Rotation paths and how fast each direction turns (degrees each step):
Each turn is a multiple of 5 degrees from 10 to 175, or 0.
Each row of a path follows its step; steps can be skipped.
path 1
step 2: [ 1.30 -0.02  1.18 -0.33 -0.17 -0.89  2.68  0.09 -1.38  3.13 -0.02 -0.69
  1.94 -2.13  0.43 -2.05 -0.08 -1.81  1.34  0.61 -2.69  0.29  1.92 -0.37
 -1.81  2.28  0.03  2.06  0.00 -1.19  0.19 -0.74 -2.09 -1.71  0.33 -0.11
  2.24  1.06 -2.07  0.36  0.77 -1.10 -1.02  2.41  0.58 -0.67  1.74 -0.45
 -2.38 -1.01  1.62  1.46 -2.82  0.01 -0.50  1.55 -0.52  0.03]
step 3: [ 3.04  1.16 -0.43 -0.65  0.42 -0.52  0.85 -1.27 -0.62  0.20 -0.97  0.12
  0.55 -1.53  0.19  1.35  0.29  2.27 -1.50 -0.23  1.54  0.36  0.32 -1.29
 -0.41  3.32  1.92  0.16  1.00 -1.00 -0.82  1.90  1.09 -0.79  0.69  1.80
  1.84  1.15  1.41  1.60  1.22  0.40 -0.92  3.05  0.14  1.18  0.66 -0.95
  0.45 -2.39 -2.24 -0.42 -2.29 -0.24 -1.70  3.34  1.80  1.67]
step 7: [ 2.74  0.06 -1.44  0.87  2.35 -2.12 -2.65  1.54  1.17  0.39  2.33  1.17
  0.14  0.31  1.23  0.76 -0.71 -1.32 -1.89  1.61 -0.15 -0.75  1.28  1.22
 -0.47  0.37  1.55  0.37  1.65  0.08  1.30  0.17  0.44  1.31 -1.56 -0.21
  1.82  2.34 -2.58  1.72 -0.80 -1.27 -2.28 -2.86  0.19  1.84  0.32  2.52
 -0.22 -0.20  1.36 -1.51 -1.27  0.27  1.05 -1.93 -1.25 -0.71]
step 10: [ 0.63 -0.95  2.09  0.91  2.36 -0.39 -1.93  1.84 -0.57  1.34 -0.23  0.74
  0.03 -1.95  0.23 -0.03  0.30  0.77 -2.03 -0.38 -1.86 -1.86 -0.64 -0.69
  0.28  1.05  1.11  1.68  0.47 -0.38 -0.60  1.24  0.03 -0.67  1.08 -0.26
  0.83  0.49 -1.13  1.37  1.77 -1.65 -1.10  1.62  1.55  0.88  1.07  2.59
  0.35 -4.06  3.03  1.21 -2.78 -1.24  0.53 -1.05 -2.70 -1.06]
step 11: [ 0.76 -0.47  0.65  0.14  1.43  1.21  0.58  1.63 -2.09  0.62  0.82 -1.83
  1.22 -0.88  1.12  2.16 -1.60 -1.60 -1.32 -1.11 -0.44 -0.97 -0.43 -2.68
  1.22  3.41  1.18  1.78 -0.99  0.02  1.00  0.55  0.39 -0.17  0.88 -1.05
  1.83  0.76 -1.11 -1.20  0.93  2.63 -0.55  2.63 -0.54 -0.77 -0.32 -0.22
  0.33 -1.77  2.57  0.69  0.00  1.58 -2.13  2.41  2.96  0.45]
step 19: [ 3.05  1.16  0.64  1.37 -0.03 -3.12 -0.48  2.42 -1.95  0.32  1.80  0.22
  1.19  1.19 -0.42  1.42 -1.19 -0.45  0.11 -0.11 -0.19 -1.01  0.21 -0.73
  0.73  0.16  1.01  0.52 -0.88 -1.48  0.25 -0.75 -1.03 -0.30 -1.65 -1.37
  1.00  3.19 -1.19 -0.33 -0.32  1.34 -3.14  0.01  0.18 -0.14  1.30 -1.01
  0.73 -2.95  2.72  0.82 -2.84 -0.84  0.13  0.44 -0.31  3.05]
step 22: [ 1.74  0.61 -0.34  1.67  0.92  0.50 -0.98  0.56 -0.65 -0.89  1.54  1.20
  1.46  0.68  2.12  1.39 -0.99 -1.79 -0.69  1.17 -0.58 -2.77 -0.18 -1.41
 -1.70 -1.57  2.39  0.30  0.73 -0.55 -0.20  0.47  0.04  0.92  0.15  2.21
  3.34  2.90 -1.51  1.21 -1.79 -1.71 -1.61  0.86  2.25  1.88  0.97  2.56
  1.30 -0.65  0.00  0.93 -3.01  0.78 -0.47 -0.57  0.88 -0.94]
step 24: [ 1.08  0.10 -1.60  0.24 -0.12  0.22  0.67 -1.03  0.95 -0.01 -1.89 -1.58
  1.70  1.50  2.86 -0.57 -0.27  0.46 -1.48  0.32 -1.70  0.08  2.93  1.84
  0.22  1.00  1.66  1.38  1.14 -1.18 -0.41  2.13  1.27 -1.07  1.27 -0.97
  2.59  0.68 -0.55  2.12  1.05 -0.23 -0.17 -1.47 -0.44  0.32  1.32  2.50
 -1.64  0.44  2.83  0.48 -1.61  3.79 -0.91 -1.63  1.27 -0.36]
[-0.34  0.22 -0.37  0.06  0.34 -0.69 -0.53  0.50  0.12 -0.05  0.23  0.14
 -0.06  0.53 -0.47  0.71  0.30 -0.40  0.52  0.02 -0.47  0.31 -0.67 -0.18
 -0.09 -0.47 -0.67  0.07  0.30 -0.14 -0.70  0.24  0.14  0.02 -0.28  0.11
  0.10  0.76  0.34 -0.14  0.02 -0.42  0.21 -0.29  0.28  0.41  0.19  0.32
  0.31 -0.98  0.29 -0.44 -0.34 -0.25 -0.18 -0.37 -0.02 -0.35]
120
[ 0.08 -0.24  0.41  0.14 -0.32  0.00  0.65 -0.18  0.04  0.63 -0.61  0.03
 -0.26  0.13  0.25 -0.20  0.14  0.04 -0.26  0.29 -0.27  0.71 -0.08 -0.10
  0.01  0.23 -0.37 -0.35 -0.32 -0.46 -0.39  0.32  0.04 -0.24 -0.23  0.15
  0.33 -0.35 -0.01  0.32 -0.06 -0.88  0.49 -0.09  0.57 -0.58  0.29 -0.78
 -0.14 -0.30  0.07  0.62  0.21  0.48  0.34 -0.89 -0.29 -0.67]
95
[ 0.57  0.20  0.14 -0.65  0.06  0.25  0.14  0.67  0.40 -0.76 -0.77  0.69
  0.04  0.08 -0.78  0.15 -0.05 -0.25 -0.01  0.13  0.22 -0.40 -0.38 -0.55
 -0.47  0.41  0.09 -0.28 -0.01  0.34  0.11  0.19  0.05 -0.15 -0.07  0.23
 -0.01  0.41  0.30 -0.65 -0.11 -0.16 -0.51  0.52  0.07 -0.60  0.03 -0.74
  0.71  0.19  0.46  0.35  0.13  0.03  0.29  0.15  0.30  0.11]
45
[-0.03 -0.05  0.22  0.42  0.39  0.15  0.15  0.11 -0.32 -0.34 -0.28 -0.30
  0.42 -0.58 -0.01 -0.15 -0.56  0.74  0.33 -0.08  0.43  0.64 -0.55  0.59
  0.76 -0.01 -0.06  0.59 -0.05  0.32  0.29  0.10 -0.62 -0.25  0.31 -0.22
 -0.05  0.58  0.07  0.00  0.27 -0.25  0.09  0.46 -0.14 -0.66  0.18 -0.59
 -0.27 -1.03  0.24 -0.32 -0.28 -0.21  0.07  0.44 -0.20  0.13]
45
[-0.62  0.58 -0.57  0.00  0.23  0.61  0.59  0.47 -0.17  0.82  0.48  0.12
  0.10 -0.63 -0.31 -0.03  0.08 -0.35 -0.11 -0.18 -0.37  0.69 -0.56 -0.37
 -0.08  0.12 -0.58  0.19  0.29  0.97  0.10 -0.36  0.25  0.34 -0.02  0.27
  0.36  0.14 -0.59  0.02 -0.08  0.58 -0.03  0.22 -0.14 -0.34 -0.09 -0.12
 -0.25  0.38  0.10  0.42 -0.13  0.07 -0.15 -0.51 -0.12  0.45]
120
[ 0.69  0.42 -0.09  0.65 -0.56  0.15  0.82 -0.59 -0.23 -0.56  0.17  0.01
 -0.76  0.66 -0.26 -0.21 -0.23 -0.10 -0.02 -0.13 -0.18 -0.43 -0.17 -0.48
  0.24 -0.27 -0.12 -0.18  0.90  0.16 -0.17  0.41 -0.57  0.12 -0.14  0.10
 -0.19 -0.16 -0.57 -0.19 -0.06  0.14  0.20  0.40  0.30  0.43  0.13 -0.24
 -0.19 -0.27 -0.38  0.18 -0.58 -0.56  0.15  0.06 -0.58  0.33]
110
